In the rows, zero is written as 128.
One hidden turn or mirror swaps the rows below in pairs. Which row is each named row swapped with?
The rows were stretched afterwards, more along some directions than others.
j427: [131 105 117 116 111 120 131 138 157 122  94 120 141 143 115 140 134  84]
j926: [113 105 119 109 125 140 165 132 129 146 136 120 144 161 123 148 135 100]
j354: [136 126 130 118 123 142 144 114 132 136 135 143 136 154 127 137 123 112]
j13: [134 115 109 132 134 105 116 131 148 130  92 136 140 151 109 142 136 100]
j337: [111 101 126 119 124 148 152 141 116 139 138 132 137 152 136 154 134  97]
j885: [138  95 116 120 111 126 178 150 143 143 102 117 143 160 118 159 133  71]
j688: [108 115  92 131 123 123 133 105 134 130 118 129 122 142 113 139 131 129]
j11: [121 128 104 139 136 132 117 128 130 143 151 134 116 128 114 140 113 144]
j48: [120 113 113 126 111 107 123 122 148 138 118 131 129 140  91 127 122 100]
j746: [140 120 122 110 121 127 126 141 168 121 122 133 143 141 123 130 129 121]
j458: [130 108 148 104 118 134 146 158 136 125 118 136 142 165 125 129 138  65]
j615: [124 101 123 100 107 127 128 150 156 116 105 126 145 146 126 141 131  84]
j56: [107 111  97 111 131 132 141 130 125 127 130 131 126 153 115 153 126 104]
j222: [116 108 135 103 124 137 150 111 139 151 138 137 152 155 120 131 128  94]
j305: [130 105 102 121 111 145 140 142 152 118  96 120 143 145 136 166 151 101]
j975: [115 120 110 138 151 125 110 150 141 133 135 131 125 127 118 140 118 135]
j418: [108 124 118 109 147 133 123 156 141 131 141 122 144 149 135 136 126 125]
j137: [130  94  92 126 105 124 153 143 140 141  93 106 143 139 115 182 141  85]
j500: [120 105 115 125 113 135 147 120 133 128  85 123 129 154 110 149 145  63]
j478: [118 113  88 141 142 110 113 148 124 129 146 142 120 120 122 148 116 134]
j114: [131  89 110 116  95 134 153 121 143 130 113 122 134 140 110 171 137  76]
j849: [140 121 113 115 114 116 117 144 153 106 116 144 136 139 128 135 134 121]
j741: [120 123 135  94 139 134 122 131 154 109 137 153 138 143 137 129 126 116]
j949: [112 101 119 130 135 113 148 141 111 150 143 135 123 152  98 131 116  76]
j821: [111 120 118 143 145 113 114 126 129 131 150 147 121 128 116 132 117 139]
j862: [111 134 135 122 136 144 132 126 130 138 120 124 121 159 125 130 142 106]
j867: [114 126 133 110 137 145 132 146 139 103 127 144 147 153 148 135 149 103]
j627: [105 111  98 115 131 118 126 151 135 139 145 121 138 142 110 144 118 106]
j739: [105 102 108 111 126 159 146 133 144 137 145 119 142 138 133 169 134 107]
j589: [125  98  93 125 102 110 154 115 123 135  97 133 125 160  87 145 137  59]
j705: [105 120 104 106 132 149 132 134 129 131 142 122 135 146 130 165 134  97]
j684: [150 105 103 123 109 123 134 151 152 127 102 133 130 140 112 151 129 106]
j602: [114  97 100 113 104 119 146 115 152 124  91 125 131 151  92 149 136  89]
j903: [140 111 115 116 130 119 127 158 152 112 115 149 142 148 130 141 138 104]
j611: [110 103 121 127 135 122 138 146 133 144 100 131 149 155 100 153 137  79]
j144: [121 127 144 114 148 137 118 136 148 132 141 139 152 151 150 134 127 145]
j489: [114  88  98 136 126  97 146 122 120 131 120 141 123 137 104 142 131  92]
j9: [112 133 112 101 122 143 136 117 142 125 115 122 139 154 137 139 134 119]
j599: [134 100 104 141 130 113 135 137 116 148 107 135 121 146  99 160 130  98]
j118: [139 108 118 114 138 140 131 164 136 132 146 140 146 134 144 155 116 110]
j198: [119 109 121 108 138 138 130 181 146 133 135 130 150 147 140 150 126 107]
j121: [129 121 109 131 126  95 109 121 130 133 119 142 122 138  85 125 119 118]
j528: [127  84 107 104  92 109 161 129 145 127  96 123 140 150 103 166 129  77]
j743: [120  99 108 133 135 108 135 146 140 138 142 133 136 126  97 165 122 107]

j222 swaps with j611
j627 swaps with j615
j9 swaps with j137
j739 swaps with j602

One hidden turn or mirror swaps the rows below in pairs. Which row is each named row swapped with?
The rows were stretched afterwards, more along some directions than others.
j270: [104 123 107 130 154 115 119 168  88 166 153 154 116 154  89 124 154]
j229: [112 126 147 154 132 121 129 150 118 173 146 106 121 126 116 123 128]
j69: [133 132 134 120 134 116 120 151  88 136 155 117 134 136 104 138 127]
j664: [120 113 118 126 125 120 113 151  95 175 135 121 145 146 105 105 120]
j634: [136 108 139 127 130 100 113 160  66 168 183 113 137 146  89 108 145]
j420: [140 119 144 117 130 131 127 172 105 163 131 137 139 138 101 117 143]
j124: [136 110 130 124 112 126 141 154 113 169 142 119 122 152 116 113 143]
j113: [ 92 102 105 137 135 108 125 170 125 150 153 121 110 126  79 135 153]
j667: [127 128 152 155 130  96 121 130  97 155 157 115 123 141 135 133 136]
j154: [130 106 155 149 146  94 127 154  97 160 165 117 116 143  95 133 157]
j21: [134 120 141 121 139 115 107 137  98 127 158 121 145 125 100 135 135]
j944: [100 120 114 141 144 114 108 157 115 171 139 121 134 120  96 130 110]
j110: [158 122 153 135 130  78 125 156  96 145 137  94 141 133  97 138 144]
j6: [124 101 133 132 149  99 130 167  99 194 122 125 121 147  76 119 159]
j272: [108 114 117 133 140 110 117 137  99 134 157 113 137 162 102 141 139]
j600: [111 108 134 148 129 124 114 136 108 154 154 105 129 157 119 135 144]
j287: [105 110 124 151 142  88 114 156  93 199 124 116 119 164  85 118 142]
j425: [108 122 135 144 143 110 120 159 105 184 104 128 128 129  95 114 133]
j583: [ 99 106 123 136 144 105 112 143 108 172 122 129 135 140  96 118 142]
j145: [110 114 144 162 140 107 130 142 117 165 145 105 106 138 107 140 139]
j300: [124 136 124 125 131 133 111 146  94 140 131 140 152 144 129 128 114]
j663: [127 116 146 145 129 116 127 125 128 167 111  99 131 137 121 132 123]
j419: [136 117 142 139 131  80 136 158 136 137 152 111 114 122 112 141 167]
j781: [103 109 116 146 136 125 129 167 108 194 139 116 107 136  91 115 123]
j369: [122 112 130 131 131 127 112 136 101 180 122 115 130 152  98 129 131]
j761: [123 103 128 132 138  67 137 167  85 162 134 122 112 130  72 116 157]
j955: [136 118 123 111 137 108 109 154  82 134 134 127 150 153 100 135 152]
j537: [154 108 139 118 115  80 123 156  91 130 160 103 150 142  95 128 148]
j281: [118 118 139 140 146 145 126 121 130 163 136 122 129 147 129 125 130]
j986: [123 129 143 145 152  86 122 154 102 144 129 121 120 120  94 150 151]
j912: [117 114 124 128 124  89 127 155  78 151 177 125 120 145 100 109 150]
j212: [136 137 129 121 140  87 129 164 116 147 115 123 129 105 102 135 145]
j786: [128 109 117 114 131 129 117 152  97 181 147 127 147 161 101 106 132]
j493: [111 104 105 122 123 112 129 150 120 150 134 127 130 139 106 108 147]
j422: [ 90 121 108 130 145 125 109 161  94 161 172 137 121 140  97 126 136]
j798: [123 129 127 139 131 107 113 144  82 141 177 113 133 151 113 126 136]
j511: [119 112 118 125 140 128 129 161 131 156 114 140 121 132 100 131 144]
j871: [105 131 133 158 153 137 125 147 134 180 110 120 113 130 119 144 126]
j696: [132 123 131 134 130 110 118 136  98 167 117 120 139 149 114 114 135]
j941: [104 138 120 147 150  92 125 169 109 158 153 124 102 119 102 137 147]
j763: [131 124 133 135 123 122 143 157 123 163 124 115 111 135 114 127 141]
j864: [ 87 122  93 126 135 106 118 178  84 160 149 145 109 156  80 120 146]
j681: [131 124 127 125 147 112 123 160 103 160 107 129 128 134  92 137 136]
j804: [112  98 119 122 114  94 123 147 101 137 179 121 129 142  92 113 156]
j8: [ 98 114 129 138 140 101 141 156  97 181 140 145  98 133  95 109 149]
j810: [100 104 126 159 142 101 113 143 115 178 137 123 120 145  96 125 147]

j537 swaps with j124
j912 swaps with j664
j422 swaps with j583
j804 swaps with j786

